In the data rows, the value 128 means zero.
Every row has a hidden score. In each pair, how much higher is the second row's than the first's? 10 means about the same, 20 much higher and 0 much lower. The score is a weighted sum of the row's numbers plus the product of two more (or one squared), each taken from its middle value.
[138 120 121 130 113 137 142 147 133 138 137 130 131 129 129 133]
[167 100 131 129 123 146 173 113 113 132 125 168 126  92 108  98] -> 3
[111  95 109 184 145 156  80 176 187 151  97  91 116 161 204 167]
[104  94 138 114  98 155  89 186 161 156 152 114 129 159 164 138] -> 12
[ 87 174 118 113 166  75  81  98 124  91 131  80 117 130 148 160]
[130 187 141 105 150  79 145  85  99 101 157 120 135 113  89 117] -> 14
[110 169 114 121 160  98 126  99 113 103 132 107 125 141 123 154]
[ 95  99 168  94  89 171 134 181 143 157 161 130 149 149 119 109] -> 1
[110 176 137  83 138  73 150  71  69  98 169 118 137 100  80 116]
[142 109 110 168 138 141 132 146 150 139  94 145 124 132 149 135] -> 11
[134 124 173  74  92 122 154 131  96 140 176 137 147 117  78  91]
[103  91  97 162 121 163  87 191 185 147 122 100 121 172 182 156] -> 13
[151  80 165 106  72 171 183 162 123 162 145 177 151 107  81  87]
[132 126 131 127 116 130 130 134 124 125 144 127 134 132 123 118] -> 13
[142 115 122 128 113 142 141 142 129 138 113 160 133 131 116 113]
[133 121 143 103 102 135 139 138 123 146 159 126 149 126  97 101] -> 11
[124 110 158  98  88 145 127 157 133 145 157 119 146 133 117 111]
[200  96 130 130 105 154 190 111 103 148 107 208 137  85  86  79] -> 9
[134 100 143 103  84 144 152 150 128 149 149 143 150 134 115 111]
[137 127 162  73  99 114 172 114  96 133 173 148 149 114  70 104] -> 11
[151 150 104 132 156  92 158  84  95 102 106 147 120 102 116 117]
[150 115 185  69  88 126 179 134  98 144 156 153 137 107  74  98] -> 6
[ 98 170 114 128 169  87  92 106 125 103 119 104 115 121 146 147]
[111  82  95 176 129 183  95 197 195 159  93  97 128 165 196 165] -> 8
[ 91 167 112 127 154 101  88 122 131 103 148  89 114 138 153 152]
[ 98 153 118 136 151 102  80 128 146 112 121  94 116 143 167 143] -> 9
[130 134 176  58  85 129 183 121  84 130 192 151 150 120  83  87]
[146 113 158  98 108 142 131 148 131 143 165 125 150 135 131 131] -> 1
[119  83 122 168 115 181  90 189 189 157 113 108 137 165 187 156]
[125 140 151  90 122 120 129 127 109 123 149 119 141 137  88 123] -> 12
[108 155 131 131 146 109 101 109 118 107 122  93 101 137 149 152]
[164 103 150 114 109 136 200 110  97 136 139 193 142  94  80  89] -> 11
[133 106 174  95  92 139 150 152 128 140 179 136 153 135 100 105]
[135 122  95 174 150 138 133 133 137 134  94 146 116 127 152 140] -> 15
[124 147 115 139 152 108 120 112 122 118 117 120 109 125 139 139]
[174 138  60 178 167 106 167  65 103 108  61 187 120  77 117 115] -> 12
[118 154 136 133 156 107 112 110 120 108 117 100 128 137 127 145]
[151 116 113 156 135 160 129 144 141 131 107 138 128 128 138 141] -> 12
[113 116 135 117 109 149  94 149 146 142 147 109 126 154 134 145]
[ 92 182 121 129 161  73  83  96 114  85 126 106 112 123 141 156] -> 13
[104 155 137 138 152  99 105 118 134 110 120 113 115 136 146 148]
[108  90 118 172 116 181  88 186 178 152 107 118 120 165 166 151] -> 10
[ 93 122 134 107 111 123 108 157 133 127 149 105 129 146 124 130]
[151 119 119 149 130 157 148 121 127 137  99 168 126 109 139 104] -> 7
[ 86 164 104 150 153  99  80 109 138 106 120  80 107 141 144 168]
[117 188 144 109 164  68 112  74  92  83 135 108 121 116 125 142] -> 2
[143 119 139 111 116 147 154 132 123 134 148 128 144 122 123 115]
[105 111 170  85  93 146 137 159 135 142 172 121 142 139 108 103] -> 9
[153 112 192  54  69 139 159 147 114 144 186 139 164 131  88  90]
[143 124 176  84 100 124 170 122  97 129 159 177 148 108  89 101] -> 12
[ 94 177 110 137 172  80 100  90 108  87 124  89 103 126 137 159]
[122  76 108 170 110 181  98 179 184 155 108 102 133 172 203 148] -> 5
[165  82 137 110  93 171 152 165 143 155 142 154 141 130 116 102]
[ 97 110 136 139 117 142  97 179 160 135 141 104 127 157 166 156] -> 15
[153  98 157 105  84 158 162 138 134 144 164 158 144 135 102 102]
[143 118 114 134 130 144 155 124 127 130 102 160 122 106 123 110] -> 10
[ 98 151 101 162 172  97  79 114 144 111  99  93 106 143 168 171]
[ 83 174 116 127 164  81  98  99 125  99 135  89 115 137 158 167] -> 8
[110 119 163  85 116 127 143 140 119 140 160 127 137 137 117 115]
[142 109 112 142 144 147 145 131 141 142 112 141 122 134 131 132] -> 15
[193  87 114 148 120 161 161 138 136 148  88 193 134 111 125 103]
[160  89 103 156 116 164 167 141 143 142 107 161 126 105 140 105] -> 14
[124 114 137 100 102 138 141 148 126 146 157 128 143 127 118 112]
[ 87 140 164  87 104 129  90 165 142 133 171  80 133 163 131 141] -> 12
[ 92 122 169 101  99 138  94 177 155 148 157  83 129 163 156 139]
[119 167 125 117 143  92 133  99 119 108 126 129 130 123 105 129] -> 16
[149  83 176  93  84 143 171 155 126 154 174 150 150 119  91  98]
[136 108 164  93  89 146 141 155 127 149 157 143 134 130  95 105] -> 9
[138  72 114 170 108 180 111 189 180 179 117 129 133 156 172 132]
[ 98 176 129 115 164  78 123  89 104  97 124  95 122 122 117 137] -> 7
[148 114 171  91  86 136 165 135 108 131 148 145 144 114  86  88]
[119 186  63 160 199  67 112  71 112  83  96 122 102 111 136 151] -> 17
[116 111 166 101 102 141 132 150 131 140 154 121 139 147 114 119]
[174  81 131 134  96 171 166 142 125 150 125 173 136 115 111  96] -> 9
[178  93  98 151 116 157 133 135 136 147  92 184 136 114 132 107]
[168  91 129 146 107 165 141 148 138 148 107 164 131 119 127 103] -> 11
[ 86 155 130 125 152 102 101 117 135 108 141  94 108 143 156 152]
[142 119 178  70  97 115 166 130 113 133 186 141 158 118  68 103] -> 10
[ 86 178 114 129 158  83 100 106 133 103 137  64 110 144 159 172]
[108 114 187  77  80 133 154 156 140 129 169 132 138 127  96 110] -> 6
[152 130 153 103 120 132 157 107 100 118 150 156 139 117 102 104]
[ 37 205 119 113 176  55  62 100 117  73 150  42  99 151 154 178] -> 19
[121 129 165 115 117 127 147 132 122 136 150 129 140 132 119 105]
[ 86  88 106 175 118 171  82 181 187 155  98 100 130 177 186 161] -> 8
[126 118 193  63  77 133 159 143 109 132 181 132 150 128 100 103]
[159  97 114 157 120 164 158 138 132 163 109 177 132 115 120 114] -> 17
[ 79 181 130 132 163  89  74 103 134  87 129  78 108 147 143 167]
[ 86 188 129 142 173  91  94  97 120  87 137  83 110 141 152 166] -> 9
[122 154  84 170 183 106 102 100 142 111  93 123 109 129 152 152]
[118  96 126 137 100 169 104 182 166 159 135 125 142 154 162 130] -> 7
[125 115 114 155 148 134 111 128 140 124 113 135 120 136 136 135]
[105 114 151 100  97 140 116 166 147 141 153 112 140 149 126 124] -> 9
[ 84 170 128 110 167  81  98  94 119  96 150  81 129 149 127 152]
[117 113 150 121 104 152 113 162 153 138 138  98 131 156 144 147] -> 8
[112 123 148 104 101 138 122 132 120 143 146 133 132 130 104 109]
[114 169 108 159 191  90 119  87 108  91  89 129 109 103 136 153] -> 12
[135  75 108 174 117 188  95 195 181 168 100 127 125 155 186 146]
[136 153 120 135 145  99 125 108 111 109 109 113 123 115 129 135] -> 12
[106 147 113 131 128 117  95 122 132 121 121  99 125 147 148 135]
[163 130 153 106 112 124 179  92  91 128 141 186 139  94  80  91] -> 7
[ 86 187 129 137 181  79  79  94 119  91 118  75 106 141 150 159]
[145  96 150  98  70 156 148 155 128 160 151 128 138 138 101  99] -> 7
[117  88 123 166 116 170 105 176 175 143 111 109 129 163 182 141]
[138 108 190  61  75 143 152 145 103 138 187 129 148 126  95  98] -> 5
[136 135  69 195 179 120 107 109 144 126  55 126 108 130 172 159]
[182 121  82 163 160 126 159  84 115 119  70 181 127  94 116 113] -> 9
[137  86 110 162 114 180  96 195 192 158 107 107 130 174 178 142]
[133  80 111 142  96 184 108 188 172 153 130 131 133 149 164 139] -> 7
[166 105 150  91  98 125 187 104 101 135 137 192 146  90  68  82]
[ 86 162  91 156 174 108  76 119 156 111 119  82 111 157 170 180] -> 16
[107 151  78 176 181 103 104  97 131 109  81 111 100 130 167 152]
[161 108 109 157 137 158 149 126 136 151  90 160 120 112 119 127] -> 10
[125 125 156 101 111 124 122 145 135 130 167 110 135 144 112 130]
[150 122 175  85  88 117 188 117  99 128 156 168 154  93  70  90] -> 8
[126 131 203  50  79 118 163 130 101 123 196 140 159 121  57  84]
[111 181 155  84 150  76 138  64  77  91 150 112 131 102  95 111] -> 6
[119 105 138 122  99 171  91 175 149 148 162 101 132 148 150 148]
[159  85 112 174 131 162 125 142 150 151  86 155 114 128 134 130] -> 12
[ 93 170 117 141 167  83 101  97 115  90 130  91 112 135 132 162]
[155 121 155  95 103 126 182 102  88 129 156 165 139 102  72  91] -> 5
[120  98 137 127 103 163 116 185 165 158 138 114 129 152 145 135]
[164 120  78 175 159 145 173  98 106 124  81 175 113  87 121 115] -> 13
[118 104 137 141  96 171 110 184 174 152 123 114 136 160 152 134]
[110  92 156 102  83 154 136 165 130 152 169 121 132 142 112 114] -> 6
[174 105 120 148 127 140 162 127 115 136  91 171 131 102 116 102]
[111 190 150  83 149  60 125  71  74  89 150 115 139 102  93 131] -> 10
[102 158 108 141 156 101  97 116 145 109 117  80 118 142 164 149]
[139  86  79 186 121 177  93 169 179 155  75 122 118 148 182 143] -> 6
[134 174  51 200 217  85 118  65 114  87  42 120  97 102 163 162]
[119  92 133 153 113 167  92 171 155 152 109 116 132 158 171 145] -> 5
[ 89  99 115 168 116 173  84 195 181 146 116  94 114 179 185 167]
[101 108 162 101  98 145 121 161 133 138 167 123 145 139 125 131] -> 8
[103 166 120 130 157  87 116  96 107 104 112 108 110 137 127 155]
[ 85 184 122 129 171  84  73 104 124  91 126  77 107 136 162 168] -> 8
[146  90 158 126  87 165 142 154 138 157 141 143 138 129 112 102]
[107 168 123 134 167  88 117  86 115  96 109 111 109 118 136 165] -> 9
[128  92 136 152 106 164 122 170 153 152 112 128 123 153 152 135]
[118 155 129 116 147 103 104 111 110 102 129 108 117 126 123 149] -> 9
[ 96 174 120 115 164  86 104  97 104  94 156  88 116 133 134 150]
[186 113  73 170 163 130 160  88 102 121  64 200 127  87 127 119] -> 6
[ 93 200 107 123 190  59  93  78 113  71 128  81 109 129 150 160]
[127 157  97 155 171 104 100  93 113 101 100 114 105 123 142 160] -> 10
[119 123 157  92  95 119 153 127 107 131 170 141 134 117  95 102]
[119 148  90 189 177 115  91 108 144 120  71 117 115 132 169 174] -> 9
[144 113 147  97  97 143 143 149 131 139 152 138 135 135  96 100]
[ 82 178 130 125 164  75  97 101 116  95 157  80 119 142 136 155] -> 12
[ 91 108 123 140 110 168  93 187 178 149 128  97 133 162 169 149]
[169 111 114 145 133 151 159 119 123 145 108 163 137 112 125 117] -> 10
[ 95 101 111 158 119 170  73 188 190 151 129  97 130 168 193 144]
[ 82 181 126 136 165  89  53 111 144  98 127  51 115 162 172 177] -> 10
[111  87 126 161 113 179  79 190 188 157 114 108 115 172 193 143]
[ 82 183 125 135 167  82  96  94 116  92 146  83 111 134 147 158] -> 14
[ 99  95  92 172 133 175  62 203 195 152 107  74 113 181 216 179]
[132 104 169  88  71 157 130 184 145 157 171 123 148 146 112 106] -> 13
[168 127  88 171 170 116 154  78 110 127  63 187 115  80 119 127]
[123 114 126 143 126 141 127 142 144 140 102 136 136 141 133 129] -> 13
[138  76  95 174 109 177  94 189 191 156  93 112 131 170 193 148]
[110 164 122 136 155 103 110 111 127 110 120 110 121 124 147 150] -> 11
[115 101 176  95  79 148 123 160 127 149 167 126 136 128 109 105]
[ 94 186 149  93 160  45 134  70  78  81 145 122 129 102  87 127] -> 13
[135 135 106 134 137 108 126 109 121 127 111 149 118 125 131 125]
[146 132 116 129 132 132 146 122 119 124 120 149 122 126 134 119] -> 9
[128 127 154 105 103 130 153 137 115 135 137 137 140 126  86 101]
[123 158 138 108 134 104 134 115 120 115 140 112 122 131 130 127] -> 10
[154  75 150 113  84 169 163 154 146 161 139 160 152 123 107  91]
[148 103 182  68  80 144 171 146 108 148 190 153 153 114  66  83] -> 12
[102 170 144 101 156  75 121  88  98  97 149 105 123 124 101 136]
[152 127 168  76  86 125 156 137 113 136 157 142 144 113  85 100] -> 7
[ 97 183 122 115 170  76 104  70  97  79 142  90 122 118 114 150]
[123 154 102 166 180 100 123  92 124 101  99 145 113 111 140 153] -> 11
[142 125 175  80  89 124 152 132 109 127 159 134 137 126  83  91]
[150  88 155 111  77 162 143 161 130 153 147 144 158 123 116 105] -> 8
[113 174 153 103 150  69 149  84  96 103 146 131 123 110  97 128]
[131  92 117 160 103 172  99 180 164 160 105 120 142 153 170 139] -> 7
[134 115 183  78  80 135 168 149 120 139 174 137 145 128  83  94]
[114 114 114 147 139 135 116 135 148 139 110 139 124 134 150 148] -> 8
[141  78 107 175 112 181  95 191 178 165 108 143 130 160 172 143]
[192 116  82 177 160 137 176  83 107 133  53 194 118  81 105 111] -> 8
[145 115 156 104 110 143 141 125 131 140 167 128 139 118  99 106]
[130 119 172  82  79 134 176 135  99 128 160 142 151 119  69  81] -> 11
[150 100 116 147 124 156 140 145 142 148 125 137 142 132 137 117]
[127 125 144 110 112 127 136 121 121 132 151 139 144 120 121 120] -> 8
[190 107 151 110 111 142 201 115 102 133 129 184 148  92  93  80]
[145 126 115 147 132 136 132 130 124 142 121 130 135 124 136 122] -> 16
[103 113 135 122 100 158  90 178 170 162 133 108 139 167 146 132]
[ 88 149 128 141 160 104  84 122 127 110 132  96 110 140 159 157] -> 11
[146  96 144 140 117 141 140 137 139 142 101 171 126 117 120 109]
[180 127  79 181 168 130 152  84 127 126  67 176 109  80 130 119] -> 9
[102 149 113 124 142 113  94 128 127 116 139 112 125 137 144 126]
[176  82 149 101  74 171 148 153 133 170 159 166 152 117  98  92] -> 7
[148 107 164  72  70 135 158 140 104 132 181 148 149 120  73  95]
[135 119 121 119 127 128 116 132 137 127 128 127 134 131 127 134] -> 8
[142 137  61 186 173 127 107 108 134 109  65 132 106 118 154 148]
[107 158  69 191 178 115  94 106 144 109  66 103 104 132 172 171] -> 11
[149 144 172  64 104 120 159 107  81 117 162 140 137 116  65  86]
[117  93 173  98  74 154 121 185 146 146 172  95 139 160 132 105] -> 13
[109 165 126 130 148  99 101 117 130 119 134 110 116 137 142 148]
[180 108 152 114 103 144 177 127 102 145 151 187 132  99  96  83] -> 2
[192 115 143  89  94 128 191 112  89 130 147 184 155 103  60  80]
[210  77 124 143 112 175 180 139 121 151  99 187 142 114 116  95] -> 7
[192 124  62 178 167 124 171  87 108 123  66 198 124  89 114 128]
[104 180 134 121 160  74 126  77  97  91 143 109 124 116 111 137] -> 9
[152  82 109 134 110 168 148 163 140 159 130 145 139 132 131 118]
[108 158  94 134 173  99 103  94 111  93 113 117 111 121 121 145] -> 10
[114 149 125 124 145 103 113 119 133 105 140 110 131 135 137 135]
[118 160 124 129 158 108 108 113 125 116 139 109 115 123 136 132] -> 12
[ 84 183 150  86 151  74 114  97  98  83 150  88 111 136  91 138]
[ 93 168 121 138 182 103  88  98 129 107 122 110 108 129 156 150] -> 7
[146  92 159  96  85 154 154 146 137 151 151 153 150 128 105  90]
[122 172  69 209 199  94  93  93 138  93  56 106  92 127 175 171] -> 19
[107 106 140 134 103 158 105 183 173 154 154  97 124 155 162 151]
[183 113 136 126 122 131 179 104  88 140 118 172 137  95  84 103] -> 6
[131 166  83 152 186  75 130  62 103  89  80 131 113 112 132 138]
[ 99 103  98 164 123 171  68 177 188 158  93 100 117 160 202 168] -> 2
[112 135 125 137 120 121 125 132 141 123 135 115 120 129 148 143]
[156 131 164  95 104 127 163 120  95 128 167 157 148  96  73  80] -> 7
[109 148 140 117 137 104 112 115 135 109 132 112 120 129 135 153]
[108 133 104 142 129 135 112 133 146 125 128 108 136 133 144 129] -> 13
[180 129  77 179 166 126 168  84 117 123  62 179 116  82 136 125]
[181 128 132 119 127 106 177  75  96 119 121 191 131  80  78  92] -> 6
[137  83 143 108  87 172 145 169 139 169 141 157 148 126 117  91]
[ 98 155 127 117 146 106  92 117 125 109 138 113 122 137 142 129] -> 13
[172  91 112 142 114 170 153 145 145 151 105 171 129 121 121 122]
[127  99 147 105  80 152 139 158 135 156 155 137 138 141 118 105] -> 9
[129  88 112 166 130 174  97 190 180 156 104 122 135 164 176 136]
[178 103 102 152 122 150 150 122 122 134 101 167 129 109 126 115] -> 8
[140 123 152 119 116 142 118 161 137 139 153  95 125 159 135 138]
[119 158  74 168 186 105  96 107 138 103  90 110 107 124 162 175] -> 13
[183 132  34 200 193 108 190  58  96 104  40 200 113  66 112 121]
[183 104 123 136 123 145 174 105 101 130 112 187 122  84  91 102] -> 1
[133  81 110 176 120 179 104 185 173 159 106 122 119 151 182 141]
[157  96 123 141 112 149 141 142 131 143 128 144 140 128 132 131] -> 8
[ 91 187 138 112 163  83  94 102 113  88 141  81 110 138 131 156]
[171 109 143 117  97 146 160 145 120 149 126 166 144 116 119 102] -> 5
[ 99 150 136 124 148  89 100 113 123 112 142  91 119 141 137 156]
[110  98 107 181 121 178  82 179 190 158  88 106 113 173 193 147] -> 5
[155  88 123 131  98 167 151 146 134 154 132 153 145 123 113 106]
[ 72 180 133 115 174  74 103  87  96  93 145  82 119 129 124 155] -> 10
[ 81 159 119 137 154 101  96 121 140 115 110  93 112 142 156 164]
[134 150  76 171 186 104 127  83 132  97  71 116  97 117 165 158] -> 13
[103 101  99 166 133 164  89 172 189 148 106 107 130 165 190 154]
[106 154 118 139 153 105 114 111 120 103 128 100 113 135 148 160] -> 10
[135 118 152 103  97 128 154 152 131 132 152 108 149 133 107 119]
[134 124 163  94 110 125 138 122 107 125 144 132 133 128  79 121] -> 7
[ 90 168 141 124 151  92  99 108 112 105 149 100 127 131 142 142]
[ 78 192 126 116 172  70  88  94 106  90 148  77 103 131 132 147] -> 13
[ 87 188 122 119 165  69  96 100 107  91 141  91 119 135 125 160]
[180 105  98 159 130 154 156 122 112 140  90 171 133 110 128 121] -> 4
[111 124 194  64  84 128 145 137  98 139 189 133 153 129  70  90]
[132 117 140  92 102 128 161 129 118 132 150 142 134 125 106 107] -> 7
[133 128 102 146 138 123 127 120 129 133 107 132 141 134 149 134]
[ 92 132 160  98  99 133  94 163 138 139 182  88 146 156 128 133] -> 14
[186 147  66 188 186 101 189  37  88 112  36 200 112  59 117 125]
[103 139 111 145 137 117 108 120 125 127 119 107 122 119 140 143] -> 5
[104 184 153 111 150  69 121  95  91  97 135 101 107 126 113 143]
[116 107 114 163 125 170  83 174 189 163 102 109 129 170 175 151] -> 9
[169  89 109 151 122 164 143 139 136 153 108 169 135 107 130 113]
[102  90  86 182 128 170  83 176 200 155  96  95 124 172 201 164] -> 12
[122  88 101 172 108 185  98 186 185 168 116 103 122 170 192 145]
[135 123 133 115 122 127 141 126 123 127 127 135 136 120 114 135] -> 6
[106 174 127 131 169  86 108  94 111  95 114  94 121 131 149 156]
[124  89 115 165 112 179  92 191 183 164 107 110 134 167 186 143] -> 12
[121 127 142 110 111 135 141 131 120 137 152 127 131 126 113 141]
[168  97 114 144 124 152 154 135 120 139 123 161 125 118 114 110] -> 10
[137 150  50 214 208 106 107  83 137  96  34 132  90 118 191 176]
[123 132 181  48  80 116 161 132 108 120 208 130 153 120  62  77] -> 11
